Z: 3 groups of rows, each row roughly a mix of its group's hidden directions
Z (108 x 10)
[[-30  10  -2 -14 -18  17  11  13  -6  39]
 [ 31  -7   4  14  23 -15 -11 -20  11 -31]
 [ 10  40  -5 -12   0 -27  20 -23  -2   6]
 [  6  23  10  42  20 -18  -6  -8 -17   9]
 [ -4  14  26  23   1  -2   2 -33  -2  33]
 [ -2   5  20 -13 -30  19  -1   9 -21 -35]
 [ 21  -2 -42   1  -7  -4 -25   4 -12  25]
 [ 28 -16  -3   9   5 -19   5  41  11  16]
 [ -4 -34   9  -6  -3  28 -16  33  15  -4]
 [ -4 -12 -14  -6 -52   0  -4  10 -19   3]
 [  8  10  31   9  28  19   1  -4 -20 -30]
 [  4  12 -19 -18 -21 -10  12  28  -6 -36]
 [-24  20   4  -8  30 -25 -19 -19   0  18]
 [ -6 -19 -31 -35   2   1   1  -9  -5 -30]
 [-32  17 -11 -17  -6  -3 -11 -33 -26  -6]
 [ 28 -29 -19 -27  -9  12  17   7  17  -7]
 [-17  -2 -27 -11 -14 -29 -34  -9 -13   1]
 [ 27  21   6  22  -2 -29  20  15  22   2]
 [ 11  -8  42   7   2   4   5  -5   4 -39]
 [ 27  12   1  43  21 -11   8  -8 -11   9]
 [ 19  -2  27   0  23  26 -15  -7  13 -30]
 [-20   3   1  14 -12 -41  28   9 -16   6]
 [ 26 -28 -20 -17  16 -14   9   3  17 -26]
 [ 15   7  32   9  19  25 -29  12   9  13]
 [-33  14  -8  23   4 -17 -26   0   1  27]
 [ 26 -44   8  -2   0  -1 -26   2  16   4]
 [  1  -8  14  20 -14 -47  17  11  -8  -5]
 [-10  -8  -9   6 -30 -35   4  13  13  29]
 [  5  13  -3  -2  27  36 -32 -11  15  -2]
 [ -1  24  -6  19  13 -15  30 -27 -21 -11]
 [ 18 -22  36   6 -27 -17   5  19   0   6]
 [  2  13  23  -5  32 -34  -3  21  -3  16]
 [  1  13  -6   7  36   6  -6 -27   8 -35]
 [-25  24   7  27 -23   7 -16   8 -23  14]
 [ 24 -15 -23  23 -13  26  11 -24  11 -10]
 [ 14  -4  33  17  19 -20  13 -10   0 -32]
 [ -8  39 -16 -17 -11 -11  27   9  -5 -19]
 [ 32 -17 -14  13 -25 -18 -26   7 -12  -7]
 [ 41  -8   2   8  19   5 -30 -11  14 -13]
 [ 18 -23  -3   8 -30 -37   6  -8   8 -15]
 [  7 -22  34   0 -38   3  -4 -22   6   0]
 [-22  13  22   7  32 -17 -13   3  21  21]
 [-14 -31  -8  -6  20 -37  11  -5  18  12]
 [-17  27   9  26  17 -24 -21 -13 -17  10]
 [ -5 -11 -28 -25  -2  -7  32 -27  16  -6]
 [  7  -8  24  -2  11  12  -2  -3   8 -51]
 [ -8   5  -9  34 -31  24  -7 -17 -12 -16]
 [-15 -12  19 -18  -6  30 -10  20  28  19]
 [ 21   6 -13   7  46 -16  20  -6  11   4]
 [ 28 -18  -3  30  23 -17  -2 -16 -19  -8]
 [ -2  -1  29  10   1   5   0 -28  22  37]
 [ 23 -18 -17  29 -16  22  12 -20   8 -17]
 [-14  22  12  33  20 -21 -18 -20  -9   6]
 [-41 -15  -9 -15  -9  24  -9 -25  -6   1]
 [-25  15  -6  18   4 -29 -35  -2  -7  16]
 [-13 -15  12 -10 -48  -1  20   6 -11 -10]
 [-12  34 -33   2  21  -9  -3  10 -24   0]
 [  5  12   9  13  14 -36 -40  11   1   2]
 [-15  20 -15   1   1   5  -2   2 -11  51]
 [-35  35   5   1 -20   9   2   0   9  24]
 [ 28  -5  44   8   7  10  -7  -5  13  20]
 [  9 -24   5 -19  20   4  17   6  41  10]
 [ -8  21   2  15   3  -6   1  10  39  35]
 [ 35  -7  14 -18   8  15  35  10  -3 -12]
 [-10   7 -30  -4 -11  -2  -6  15 -12  45]
 [ 28  10   4  18  38 -18  15  -8  -2  17]
 [-29   2  -9  11  12 -34 -28  -7   7  20]
 [ 14  -3  -2 -37 -22 -15 -13  -5  31  11]
 [ -4  18  -5  31  20 -10  35 -17 -13 -11]
 [ 28 -19   9  -2  -1 -15  29 -22  10 -26]
 [ -7  -6 -45 -21   0  -8  19 -22  11  -3]
 [ 18  27   3   8   5 -30  18 -34  -5   8]
 [-29 -12  10  -6  21  41   7  -5 -18  -2]
 [ 19   4 -17  33 -14  19  27  -1 -23   6]
 [-36  12  24  23   4  19  -9 -18  17  -2]
 [ -3  -1 -20 -18 -34  29  17   6 -22  -4]
 [ 10 -27  -3 -26   2   6   7  24  37   8]
 [-22  -6  26 -23 -24  22  27   2   7   7]
 [ 13 -17   2 -24  28  -1  19   6  34  16]
 [ -6  -8  28 -19 -13  32  -5  14  24  20]
 [ 18 -18 -22  27  12 -20 -14  -1  27  17]
 [ 14 -40  27  11  18  20 -13  -2   1  10]
 [-33  17  -7 -14   8 -26 -18 -18 -22  10]
 [ 43 -23  -1   8  -1   8   4  -7  21 -26]
 [-20  -3  26 -22 -16  26  17   7  15  24]
 [  5 -19  30  -5 -10   7  -1  16   9 -43]
 [-30  23  11  20   7  22  -9   9 -13  29]
 [-41  29 -13   3 -10  12  -3  17   9  17]
 [-29  14 -40 -16  15  11  12  -4  -9 -10]
 [  3 -28  30 -20   2  21   4 -15  26  13]
 [-32  16   8  22 -12  19 -13   2 -32   9]
 [ 17   5   2 -18 -25  17   6   0 -31 -32]
 [  3 -15 -15  11  34  -2  19  12  37  -1]
 [-28  24  10  20 -18  12 -12  -2 -32  11]
 [ 23 -22  -7   8 -25 -37   2 -15  12 -11]
 [-24  14  16  14  32 -20 -17 -15  15  15]
 [ 11 -13  -1 -30  -1   5   2 -14 -36 -31]
 [-18  18  21  -4  23  28  -5  19   3  28]
 [-11  18 -31 -13  17  33  -2 -10 -24   2]
 [-11  20  29  26  15  20   2   6 -12  28]
 [ -9  17 -21 -32  -7  -2 -29 -23 -17  -5]
 [ 25  -3 -37  -6   3   9 -28   9  -9  24]
 [ 24   1 -24  26   2 -32 -23 -12  -3   7]
 [-10  -1 -43 -14  -1  -8  21 -21  -8 -21]
 [-23  22   0  -2   5 -32 -15   8 -31  16]
 [  8  11   8  23   1 -14   4  13  41  28]
 [-23  23   3  16  13 -27 -33 -10  -9  13]
 [ 11 -23   3  -3 -21 -16  -8 -17  42  11]]
one row of each group, then the others: which group is each in?
[  2 -16  33  -8  -8  12 -10   8  41 -13] => (88)
[ 30 -10 -16  25 -19  29   7 -13   4 -16] => (80)
[  3  25 -28  23  -1 -22   1  22 -20 -18] => (103)

[ 18 -11 -23   0 -29  21  28   9 -21  -4] => (80)
[-31  -4 -11  -6  -4  28 -25  27 -18   0] => (103)
[  1 -13  38   1  -4  -3  14  -1  11 -41] => (88)
[ -9 -15 -28 -34 -23 -10 -11 -18  10 -15] => (103)
[-31  30  15 -13 -26  19   3   9   5  16] => (103)
[-25  17  -4  20  -2  28  12 -36  -8   5] => (80)
[-28   1  37  -3  -5   2  30  -2   8 -22] => (88)
[  2 -15  16  16  -1  -3  -1  44  27  13] => (80)
[ 20  33   7   9  11 -19 -23   0 -31  -3] => (80)
[  6 -18  28  17  -1  16  -8  26  28  19] => (103)
[-20   7  19 -11 -28  11 -22   0 -12 -34] => (80)
